In the data rows, 128 means zero.
Here are some numbered points:
099|143|108|095|185|134|156|141|158|136|103|064|142|133|131|146|154|093|064|112|107|152|155|150|165|114|134|098|120|112|144 0
175|149|127|212|009|127|080|159|068|151|095|205|082|167|149|082|068|191|192|237|113|082|079|111|034|179|098|160|168|184|080 1
106|130|069|142|186|171|138|153|147|196|106|118|159|095|115|127|143|116|054|097|119|169|125|154|168|186|156|047|188|091|126 2
110|107|117|109|139|119|138|124|171|130|162|116|168|127|125|136|138|082|067|085|150|161|150|160|167|100|134|104|093|093|151 3
111|175|105|149|072|183|115|089|161|124|086|148|097|148|114|082|115|212|070|141|124|123|079|174|079|161|147|139|234|164|084 4
155|140|126|202|059|130|117|139|057|167|079|173|116|142|145|102|096|191|167|205|097|084|078|122|065|174|110|158|203|159|080 5
090|121|129|115|205|146|152|087|178|095|112|098|186|125|086|150|140|072|116|079|146|169|159|144|176|079|159|103|097|095|148 6
146|053|166|136|148|186|135|104|113|097|248|131|145|046|130|143|129|072|180|088|133|218|113|123|154|054|135|135|122|110|142 7
109|153|103|046|151|157|155|134|169|111|128|076|172|153|141|141|135|094|000|076|131|197|167|144|187|159|154|045|134|093|143 8
094|126|128|130|188|148|143|097|163|110|096|113|184|134|085|138|129|092|134|090|149|147|146|131|158|095|155|109|119|106|136 9
096|105|118|077|152|161|160|099|166|083|148|119|153|113|105|176|168|028|106|069|146|175|145|147|183|092|164|131|077|081|161 10
081|159|082|080|164|161|136|170|154|177|025|057|191|139|128|143|137|118|018|083|139|121|159|141|170|197|144|070|194|112|143 11
107|063|139|116|158|166|161|130|165|078|207|098|140|053|137|167|161|104|134|018|130|210|174|144|129|079|117|127|118|100|139 12
148|123|197|162|116|010|127|087|143|085|206|139|009|137|123|116|107|152|247|153|124|074|106|075|111|158|121|178|105|152|151 13
098|097|132|140|175|164|139|111|159|120|198|114|168|064|116|166|159|051|146|020|129|127|163|145|141|099|153|122|138|088|145 14
112|116|117|079|172|097|124|117|141|129|133|107|112|113|117|153|150|109|121|079|141|151|168|132|175|165|149|103|106|115|155 15
185|129|136|177|058|094|100|137|070|092|163|199|004|140|165|121|096|199|195|245|116|082|095|081|058|121|061|188|167|196|101 16
188|133|124|201|020|131|086|165|053|164|142|214|087|155|157|062|098|169|202|200|107|078|057|113|059|179|093|168|158|174|085 17
089|129|087|094|180|127|136|161|166|158|087|066|163|131|123|178|146|134|022|066|128|173|163|139|160|171|155|078|143|096|137 18
122|199|060|195|113|167|117|174|092|250|000|153|127|147|137|094|088|158|053|147|117|090|103|136|089|241|133|080|235|147|114 19
133|102|182|099|143|138|124|077|170|050|202|165|153|120|112|148|112|108|168|130|117|139|141|121|182|067|135|166|000|107|151 20
082|152|086|085|166|155|140|162|159|162|044|067|189|135|125|145|138|109|028|075|138|132|158|147|169|186|147|074|177|107|144 21
143|109|173|113|128|133|119|089|150|072|181|169|146|129|116|138|105|122|168|146|114|130|132|118|158|081|130|167|000|118|142 22
099|122|152|099|184|146|135|127|131|122|210|120|195|106|117|162|125|077|061|041|135|147|185|133|172|108|150|123|010|081|145 23
106|128|097|117|182|163|149|143|151|145|084|068|140|113|126|146|144|111|047|094|146|181|157|121|147|147|141|094|145|110|142 24
142|085|179|098|152|126|132|064|117|007|137|159|124|113|116|148|131|141|198|091|152|185|123|125|184|000|125|180|062|147|137 25
136|164|143|176|001|100|086|111|065|048|098|071|206|138|167|155|180|125|172|238|153|015|136|142|089|255|114|189|054|080|106 26
138|161|127|172|042|121|090|163|079|188|076|176|091|147|143|089|114|169|155|178|121|052|092|142|041|176|105|147|202|179|099 27
Which three points above are nearest to each new point? Their numbers follow each, nearest first.
096|100|113|098|155|122|146|125|193|129|164|101|192|122|118|142|146|065|039|052|158|175|165|171|187|096|146|088|092|075|158 3 10 6
094|111|118|063|190|092|134|109|156|126|132|097|129|108|108|167|162|089|095|055|153|178|185|136|192|152|156|090|105|101|166 15 3 0
087|131|159|099|209|000|130|095|149|124|135|094|118|127|130|171|120|099|130|082|157|189|116|104|204|155|155|131|097|106|161 15 3 9
107|101|117|115|138|124|136|134|176|134|159|115|179|129|122|129|134|084|065|080|148|155|150|161|165|110|141|098|105|090|144 3 0 9
168|128|127|162|071|104|107|138|085|104|153|183|035|139|160|127|104|180|160|219|118|100|110|090|075|128|078|166|163|182|106 16 17 5
086|137|109|080|203|131|167|138|173|129|113|049|161|123|119|161|166|073|046|090|113|176|168|158|186|093|141|088|104|097|154 0 24 6
078|132|083|089|196|126|134|142|181|175|121|102|164|125|117|175|144|078|010|070|124|182|168|154|153|164|154|060|145|100|150 18 24 8
086|131|099|079|186|122|138|151|164|146|091|062|153|131|119|186|151|136|011|056|136|174|165|140|167|157|153|084|137|098|146 18 24 21
089|117|133|123|204|150|150|077|179|089|112|108|192|125|078|149|135|071|131|077|152|167|157|141|173|076|163|106|095|094|146 6 9 10
099|180|099|183|094|126|118|177|093|255|023|115|074|195|124|100|109|194|106|183|083|077|095|097|084|255|118|111|224|151|113 19 27 5
105|196|068|141|115|144|117|207|108|242|000|131|194|166|118|119|106|141|049|132|118|108|121|131|081|255|143|078|169|121|100 19 11 21
124|138|073|153|166|170|128|159|127|206|097|126|144|107|127|111|131|132|069|128|109|142|111|150|145|200|150|060|201|104|115 2 24 21
100|103|121|141|177|166|139|118|157|135|182|114|166|068|117|159|156|063|130|034|127|133|156|147|145|115|153|109|148|088|141 14 12 3
094|124|098|111|200|169|162|133|167|139|104|055|159|101|121|150|156|094|030|071|150|194|156|130|163|142|145|087|140|101|146 24 18 0
093|103|111|102|161|124|147|126|191|131|165|094|186|120|118|145|151|071|038|052|153|172|163|167|188|096|144|088|094|081|158 3 6 10
146|095|171|112|144|123|124|078|108|029|137|162|111|122|123|139|124|147|204|113|141|164|117|114|165|007|120|181|079|153|130 25 22 20
161|125|036|113|067|074|145|158|061|255|000|161|117|160|134|098|135|115|046|140|167|122|097|131|168|195|161|146|109|157|112 19 27 21
137|183|064|158|113|142|110|213|081|242|000|119|120|187|116|107|123|167|102|152|105|082|098|120|034|255|139|116|207|173|105 19 27 5
134|123|116|179|146|185|128|143|122|151|089|109|184|094|139|095|144|165|097|049|111|100|114|160|106|183|141|095|219|114|108 2 24 21
174|128|164|141|083|123|104|134|086|098|168|159|048|153|142|115|112|163|240|231|092|063|086|082|119|134|093|169|111|165|113 16 13 17
098|101|115|098|158|114|149|122|191|118|159|101|188|119|118|147|150|069|047|051|155|169|163|166|191|100|149|090|092|076|159 3 10 6
120|162|160|106|078|000|124|103|105|152|179|127|073|140|157|130|130|162|159|165|156|121|090|113|094|130|110|185|172|147|134 13 16 27
115|160|166|089|084|000|131|093|112|142|200|118|075|138|160|140|134|158|155|160|164|137|094|108|108|121|114|189|164|140|141 13 15 16
110|105|123|091|142|149|150|100|153|093|150|135|139|121|114|164|156|051|129|098|141|153|138|136|160|097|151|141|083|094|152 10 3 6
